128 stands for zero in the data rows.
Each row of this table is followed by its label. One hidden rule gives the labels. It looks at one to three of the table's principal directions, none of them among the few with the most spread.
[ 98 137 144 139 127 116 142 124 107  93 126 141 133 134 121 125 134 140 119 124 145 135 108 132 124 130 121 125  92 133 131 118 117 144 136 131 143 132 153 157 129 145 110 138 115 163 102 136] Z
[ 91 127 142 151 136 115 117 129 119 172 155 151 149 132 107  72 164 125 107 131 146  97 125 104 126 165 141 142  90 122 182  97 111 133 155  67  90 137 150 108 102 151  94 194 126 103  84  79] Z
[161  86 158  87  99 163 103 182 109 149 149  89  94 139 173 119 121  85 185  50  52  90 192 175 121 190  95 174 142 142 164  71 190  84 126  97 159 139 151  98 157 132 122 154 116  40 101 108] N
[141 112 146 129  87 158 116 137 157  89 111 114 110 120 144 130 132 139 156 150 127  99 118 166 135 119 140 103 133 140  90 158 138 114  99 145 186 120 124 139 157  87 106  99 104 136 148 167] Z
[159 110 119 122 147 102 154 138 123 142 126 119 132 106 140 164 148 114 136  78 122 116 119 115 100 111 128 131 155 117 125 154 142 124 138 137 142 127 104 163 110 136 124  98 137 136 138 102] N
[119 101 122 127 144 132 128 136 122 163 120 146 114 120 123 146 144 125 182 119 122 147 120 121 149 160 139 145 145 118 177  80 128 116 122 118 112 130 151  77 110 141 115 141 141 104 105  95] N
[100 114 116 166 168 124 138  94 124 176 109 174 115 140  67 159 157 122 183 190 121 180 136 109 158 149 146 122 163 149 167  48  99 147 127 101  75 146 167  55 105 170 129 162 199 119 116 122] R
[124 159 140 110 165 104 106 127 113 173 171 113 124 163  71 159 138 145  65 112 160 140 158  68 160 154 128 130 120  76 174 107 107 116 125 137 110 100 109  84  90 145 149 116 159 157 101  99] N
[208  88  87  77 139 135 144 129 156 120 104  61 142 103 210 170 127 113 157  62 105 127 155 141  87  82 110 135 188 134  53 189 186 125 138 170 163 131  71 186 144  92 152  75 118 116 203 129] Z
[ 68 135  97 204 161 115 167  52 144 113  92 192 131 119  58 128 136 143 140 251 158 203  85 128 143  84 140 109 141 149  97 107  77 166 103 125  71 159 167 106 128 121 136 143 170 198 163 187] Z
[110  99 175 100  96 103 188 202  87 132 154 192  99  68 157  97 115  85 191  44 120  59  76 185  66 167 155 191 108 106 181 124 166  64  90  94 188 118 171 166 145 146  72 157  79 122 104  81] Z
[141 145 143 145 143 110 125  96 172 137  87  74 156 152 129 123 153 140 112 157 150 134  89 115 140  99 126  76 136 129 112 171 133 145 134 162 143 127 110 144 138  74 116 117 104 192 174 154] R
[125 142 106 123 145 137 125  93 142 105 107  80 144 127 152 127 107 135  90 156 124 142 125 125 158  98 119 105  87 151  76 139 133 166 133 153 130 138 123 144 144 130 161 117 120 137 156 154] Z
[127 178 158  80 112 135  77 168  87 134 201  99 119 175 114 106  99 142  33  67 130 100 188 101 141 183  95 166  68  84 177  93 130 102 141 117 128  96 126 103 121 154 144 157 109  94  60  98] R
[ 58 112 152 120  86 143 124 136  97 100 140 157 143 117 131  71 105 117 167 140 143 152 126 170 156 155 121 163  97 104 154 106 120 122 102 110 140 118 160 103 141 119 120 171  92 133  97 125] Z
[149 127 118 116 102 164 115 143 127 103 129 117 103 135 150 137 131 154 110 117 124 105 148 129 150 124 123 114 112 151 113 125 131 134 134 135 138 125 115 137 121 155 131 113 127  84  90 122] Z
[ 76 153 150 142  92 159 109 135  82  41 156 120  97 142 103 129 103 152  74 155 130 124 148 157 173 132  99 132  41 144  99  86  89 156 100 141 164 125 160 139 138 160 147 131 121 127  66 174] Z
[110  88  91  67  47 150 108 138  45  95 212  80 187 132 186  10 111 119  90  27 129 147 240 159  77 129  32 255 174  69 119 140 160 111 139 108 104 132  80 157 120  68 148 202  68  73 117  95] N
[128 118 135 100 120 154  85 142 134 127 141 116 119 143 139 138 105 129 123 123 122 136 178 125 152 149 131 129 122 125 126 121 131 121 132 130 131 123 120 106 130 125 148 117 138  97 123 130] Z
[155  83 120 104 181 114 126 155 141 175 113 123 143  99 169 187 165 102 197  56 117 125 123 104 124 159 145 136 125 116 161 109 147 130 165 110 132 121 127 121 101 167 116 118 141  87 104  50] R
[146 133 140  63 120 158  54 126 132 155 142  58 116 178 121 177 101 134 103 143 128 159 230 104 220 152 136 102 145 111 119 108 132 139 116 169 158  89  76  59 108 136 195  90 175  88 128 129] Z
[156  72 151 143  92 128 170 159 134  89  67 117 112  90 164 172 148  84 214  97  94 126 105 196  88  72 111 121 189 154  85 170 145 130 108 162 203 137 118 206 149  84 103 117 110 135 176 157] Z
[ 97 151 155 122 127 109 134 135 102 168 156 170 101 155  81 105 113 128 110 144 143 133 137 120 134 167 147 150 128 117 187  79 122 104 109 111 107 126 156  86 116 148 126 167 150 131 107 118] Z
[129 147 128  93 143 136  81 129 128 162 167 107 122 155 113 126 109 135  94 115 129 141 172 103 167 176 118 152 107  84 159  89 140 105 124 118 112 108 128  55 123 133 155 130 135 103  99 109] R
[112 128 167 123 126 112 161 174 123 131 134 174 110 109 128 117 113  98 170  82 129 124  86 166 100 148 116 170 109  90 174 120 144  77  98 111 142 116 167 129 152 114 108 151  88 156 107 114] Z
[171 117 128 159 141  99 159 112 177 183  85 148 137 134 137 100 150 107 148 139 110 114  97 121  64  99 148  96 207 163 137 180 160 111 160 109  90 165 117 160 138  87  95 136 136 145 197 137] Z
[ 71 132 163 200 122 118 193 117 107  99  73 212  84 110 105 111 139 117 180 195  98 104  39 175 128 143 166  92  63 226 152  53 119 163 128  88 144 176 239 151 150 214  68 183 137 127  82 155] N
[128 114 148 138  84 144 151 119 133  83  98 116 104 115 124 139 121 127 156 170 119 115 109 173 146  92 141  90 153 154  82 163 134 127  80 166 197 126 123 153 155 102 119  87 121 169 168 187] N
[ 84 139 144 207  68 117 175 111  86  31 106 161 140 116 112  80 141 140 120 173 127 112  60 172  93  77 108  98 117 180  97 167  88 166 128 134 150 158 148 218 140 124  85 132  95 185 114 188] N
[ 88 230 164 160  90 123 135 134  71 109 181 139 103 175  79  27  76 141   0 169 111  70 111 136 123 143 103 134  40 166 162  90 102 130 118 102  92 142 170 137 153 167 137 197 101 124  80 164] Z
[188 118  79 151 189 125 124  84 190 146  74  63 161 115 156 180 141 119 127 152  95 141 113  93 124  68 129  66 165 165  63 190 133 164 164 159 100 153  85 153 138  99 157  65 151 145 218 153] N
[110 120 115 133 135 132 118 116 102 101 116 101 144 123 135 154 120 109 138 131 105 168 150 138 159 118  97 133 108 138 105  98 113 175 138 138 133 132 130 129 122 156 164 132 143 104 109 133] R
[157 130 111 148 167 123 155 117 166 137  91 142 129 110 151 149 120 111 145 147 103 118  96 124 111  98 151  84 126 177  99 161 138 142 151 121 103 152 127 159 144 152 141  92 147 132 162 139] R
[189  80  93 107  98 126 173 136 165 127 101 156 130  90 178 125 138 112 199  88 134 142 127 171  53  75 120 163 243 104  82 200 180  87 111 139 141 127  81 170 139  57 118 107 111 128 192 129] Z
[143 145 125 141 175  86  97 115 138 238 149 122 147 168  61 143 163 119  77 136 147 153 169  48 126 136 136 129 195  88 189 117  96 127 157 114  53 120  86  74  67 112 142 160 189 118 147  84] N
[156  82  99 113 136 153 103 127 154 131 106  67 147  95 195 141 152 125 139  96 107  96 134 118 152 119 134 108 106 147  96 150 152 153 160 127 148 139 103 146 119 134 125 103 114  69 131  94] R
[152 130 114  77 123 133  94 107 139 150 137  56 167 172 153 101 153 152  89  87 160 156 186 104 141 134  85 153 147  82 128 126 162 132 153 142 127 107  90 112 115  89 135 168 102 118 127 100] N
[153 143 100  62 140 150  90 117 124 158 167  91 116 165 113 159 101 151  96 121 143 171 214  95 171 148 116 156 164  82 126 100 139 108 105 157 112  95  90  54 115 124 188 108 163 111 137 121] Z
[148 132 129 130 121 155  74 146 147 122 142  88 131 143 135 137 121 132  73 120 116 110 168 106 144 114 111 106 115 129 111 163 108 134 150 133 113 126  89 136 121 107 152 104 129  96 126 134] N
[ 96 119 135 123 119 119 158 137 118 126 113 195 107 116 133 116 134 127 187 124 151 157  99 166 124 157 135 172 111 115 157  62 143 121 111 106 138 125 181 106 125 153 105 184 117 105  77 104] N
[140 154 112  92 152 151  66 131 116 178 185  91 121 175 119 116 118 150  65 111 117 115 202  77 158 190 119 152  99 121 168  64 131 121 154 103  76 125 127  56 111 162 157 155 153  58  88  92] Z
[121 170 122  78  98 147  87 139  82 116 197 100 140 166 132  74  75 131  61 102 118 135 211 134 123 161  80 195 104 101 130  91 136 118 128 116 107 110 121 100 143 131 173 179 112  80 105 129] Z
[154 129 141  81  82 116 154 179 103  72 145 103 136 108 213  98 120 141 101  24 153  66  96 157  73 114 114 150  93 116 107 193 166 114 137 156 196 113  96 236 132 118 105 106  48 130 103 100] R
[120 146 117 149 119 124 123  88 129 124 129  98 154 158 112  83 141 153  75 157 146 141 130 110 130 104 104 115 143 129 119 149 119 144 140 137  98 142 111 135 125  92 126 141 116 164 146 152] N
[146 150  95  54 139 136  55 111 109 192 202  74 174 180 122 102 118 136  62  93 146 165 255  69 163 172  95 180 150  58 153  97 140 126 157 108  75  89  67  45  90 139 193 157 158  67 102  69] Z
[111 134 108 141  57 114 201 115  84  39 119 184 137 102 155  60  85 125 133 136 128 144  97 199  38  65 104 168 172 155  66 179 140 132 109 144 140 154 132 227 162  97 119 147  88 164 171 188] N
[ 92 104 139 150 118 149  83 113 128 109 114 113 147 138 101 151 148 122 171 176 128 172 160 138 175 138 118 117 134 123 119  99  88 160 123 131 142 118 133  86 122 111 133 142 147 123 120 148] Z
[124 129 154 162 124  90 143 152 116 174 156 150 134 119 102  86 160 116  81 102 136  60  98  98  76 128 149 127 138 123 179 166 111 106 147  93 105 142 116 167  99 117  80 151 122 137 129  93] N
[127  95 116 135 104 164 141 139 145  84 106 130 132  87 192  98 137 135 177 122 119  86  86 167 124 123 136 119  88 164  99 148 145 132 129 113 151 142 146 161 155 131  98 120  80 105 114 124] R
[108 157 127 114 111 134 127 126  96 113 153 139 127 143 122  91  81 116  98 138 109 141 163 146 115 138 108 163 111 139 123  99 129 130 125 115 109 132 148 123 150 143 154 172 128 107 129 149] Z
[157 154 109  43 125 148  98 139 127 121 173 101 122 148 127 162  74 143 103  94 153 180 203 123 150 134  97 179 154  44 105 133 147  87  86 173 142  69  83  78 139  97 196  95 127 137 143 134] N
[121 124 122  82 138 111 103 145  89 111 193  70 161 147 134 139 153 158  66  28 190 151 174  93 122 136  69 190 115  35 138 138 117 119 133 159 137  96  83 147  87  93 143 120  97 164  88  84] Z
[119 111 128 190 116 138 172 109 186  85  45 171 128  74 156 109 129 115 205 197 109 115  17 185 113  84 157  78 112 181  84 172 136 138 114 121 149 157 172 164 181  99  83 117  87 160 173 180] R
[126  99 103 118 186 123 142 107 144 179  79 166 126 100 130 192 138 107 235 153 109 176 111 115 169 162 177 117 137 144 155  60 138 149 138 112 118 125 165  59 116 200 132 131 181  92 122  87] N
[176  83 113 140 118 139 119 128 153 132  90 111 123 125 162 161 157 128 156 123 103 109 144 118 108 102 151  81 193 181  99 171 139 145 165 140 137 156  91 170 112 119 111  85 157  93 162 132] Z
[181 103 118 107 133 132 133 134 167 144  92 122 127 100 175 157 141 123 163 110 109  86 113 122 112 121 175  90 145 157 105 167 167 126 153 130 165 127 111 155 134 144 102  92 132  99 161 109] N
[141 101 118  94 114 128 107 136 122 123 146  94 130 144 145 145 161 157 123  78 174 148 166 120 125 131 106 164 163  81 121 126 135 121 122 159 153 111  91 132  95  85 125 124 119 123 115 105] Z
Which label does each new row get?
[ 59 160 160 171  98 127 143 116 118 121 141 208  99 133  71  57 107 145 135 213 147 117  68 156 142 166 161 130  94 134 174  89 107 101  82  96 114 137 197  76 150 126  91 162 113 164 101 163] ~ N
[159  48 104 111 138 145 169 130 161 117  63 141 121  66 216 163 155 120 253  93 104 106  80 158 117 129 174 102 142 177 104 144 189 128 144 126 177 153 149 162 143 156  82  81 116 106 143 102] ~ N
[122 150 122 116  93 153 152 107 119  48 101 135  90 139 125 153 103 166 136 169 143 165 118 172 158 103 115 120 118 143  72 106 134 142  82 181 183 115 148 135 155 136 142 110 120 158 120 191] ~ N
[125 116 151 158 156  88 138 148 142 174 117 174 130 114 114 136 165 113 179 120 134 103  73 117  81 162 170 128 140 128 180 115 120 112 144  98 123 136 157 125 115 125  72 149 133 132 129  97] ~ Z
[ 95 109 130 197 109 121 176  95 135  59  62 157 116 102 102 162 151 138 186 208 148 169  55 172 141  62 135  82 156 160  74 151  88 168  87 174 166 143 141 168 131 100 112  94 134 201 154 196] ~ Z
[115 145 137 110 160 112 107 114 132 158 155 116 140 147  61 182 131 142 106 156 182 171 158  80 174 126 145 114 155  63 137 144  84 121  94 164 128  79  86  78  97 109 163  87 168 199 151 127] ~ R
[ 77 138 147 162 139 156  50  92 149 140 137 111 111 161  46 165 148 171 103 252 161 134 150  85 239 163 182  60  93 136 131  84  55 160 100 139 135 113 134  32 100 134 134 100 186 137 113 160] ~ Z
[ 87 172 166 144  99 137 129 146  82  92 155 156  84 142  76 120  86 125  85 158 107 114 131 152 151 147 118 135  71 140 145  79 102 124  95 122 145 123 174 114 146 169 138 150 133 127  84 165] ~ R
[116  99 135 130  97 165 134 137 144  72  94 145 100  98 172 133 126 139 184 143 122 107  94 177 163 134 149 102  78 164  99 120 147 137 113 126 183 134 160 139 149 155 108 100 105 104  89 141] ~ N
[180  68  75  60 115 178 105 127 151 125 117  98 138  96 221 138 118 125 193  78  93 128 182 142 145 143 132 143 153 132  90 137 198 119 150 119 149 126 101 109 139 146 144  88 123  43 131  93] ~ R
[154 145 146 145 162 126 144 149 153 142  93 150  94 124 120 186  98  97 169 152  82 125 100 138 125 123 152  88 131 173 129 123 124 124 122 135 124 135 149 125 155 154 148  95 160 128 154 155] ~ R
[ 75 193 160 203 131 104 139 107 122 113 134 159 129 159  49  86 128 144  71 209 153 130  69 123 123 116 119 106  91 136 150 121  66 140 111 123  90 137 164 126 139 107 114 165 119 204 123 180] ~ R
[ 64 160 131 129 111 114 168 124  64  81 177 177 109 125  64 122  99 136 121 152 170 181 130 167 129 126  94 202 117  73 123  78  89 116  48 144 134 101 156 105 131 127 159 157 129 186 102 159] ~ R
[105 104 114 124 160 122 110 122 121 186 152 143 135 115  97 141 148 124 134 130 142 138 148  85 158 160 155 146 133  96 171  95 109 123 129 101  95 121 128  68  89 149 128 140 163 107 114  78] ~ N
[114 149 124  71  92 172  34 127 104 106 198  82 134 190 113 115  93 167  66 132 153 164 247 110 175 171  97 164 126  81 118  99 111 121 119 146 123  94  93  62 119 100 179 127 137  96 102 144] ~ Z
[ 88 134 127 115 128 115 108 119  98 163 187 142 142 143  89  80 114 134 103 134 154 144 156 106 131 168 129 176 143  77 174 107 114  98 109 109  88 122 129  71 112 103 135 151 132 145 126 112] ~ Z
[134 127 119 103 128 146 120 121 128 122 125 121 103 137 128 158 119 144 142 138 130 149 149 132 164 142 133 129 129 127 119  94 139 127 108 147 146 117 133  92 128 144 146 112 145 114 117 135] ~ N
[155 162 120  80 136 145  44  99 137 154 155  45 125 214  75 189 119 164  37 148 157 206 252  66 214 123  92 112 176  70 114 115 110 141 124 189 117  84  52  51  89  99 210  94 187 128 132 147] ~ R
[161 152 130 173 205 100 154  93 194 191  63 124 108 123  78 210 157 125 148 217 123 118  58  89 155 100 196  35 145 172 119 134 106 150 114 154 127 128 133 103 127 144 126  87 187 175 197 151] ~ R
[128 143 142  97 110 134 117 150  95 112 162 105 111 143 137 125  99 126  88  98 118 111 166 136 134 142 113 146 103 128 125 115 136 124 121 137 148 121 121 139 130 149 153 124 126 107 106 129] ~ Z
[127 150 135  82 125 125 109 145  82 153 188  97 124 160 110 117 125 138  66  72 140 125 188 102 141 164  96 178 113  82 169  85 134 110 125 124 122 104 117  98 105 149 146 163 129 106  83  88] ~ N
[125 127 127 135 160 129  93 109 127 147 117  93 141 161 102 180 143 128 132 154 125 172 168  94 174 133 124  96 145 138 131 103  96 167 147 147 111 125 110  95 102 144 161 112 178 127 128 130] ~ R
[149 120  99 112 124 135  88  80 138 130 140  44 156 156 114 145 157 166  69 153 161 145 186  84 161  97 121 102 178 109  77 165 116 155 128 176 141 116  56 122  98  81 150  90 151 151 175 146] ~ Z
[131 150 110 145 126 140 129 112 169 142 109 174 140 136 119  91  78 106 138 191 115 173 139 145 102  94 125 130 176 138 107 162 122 116 124 112  57 138 121 109 162  82 164 148 138 132 193 173] ~ R
[131 148 116  97 134 135  75 108 128 182 169  96 161 182 114  75 127 140  97 120 135 160 194  94 138 176  95 169 153  82 174  91 142 108 149 104  69 118 118  48 123  97 143 182 124 105 122 105] ~ N
[153  88  98  97 207 121  72 105 159 222 122  90 152 143 109 223 179 126 176 118 143 191 190  52 193 167 150 118 179  80 162  83 121 144 156 131 101 103  92  28  67 146 157 101 204  95 125  60] ~ N
[113 143 122 156 146 104 167 105 152 143 112 176 121 127 111  96 135 134 132 162 154 145  81 140  95 117 134 144 132 129 132 115 134 118 116 112  96 148 162 128 139 107 110 166 121 161 145 143] ~ Z
[114 154 137 163 140 144  70  95 146 148 128  96 124 170  73 134 125 148  63 205 116 132 151  79 194 133 141  62 115 151 137 122  90 151 142 132  95 139 121  78 117 129 145 106 167 133 133 162] ~ R
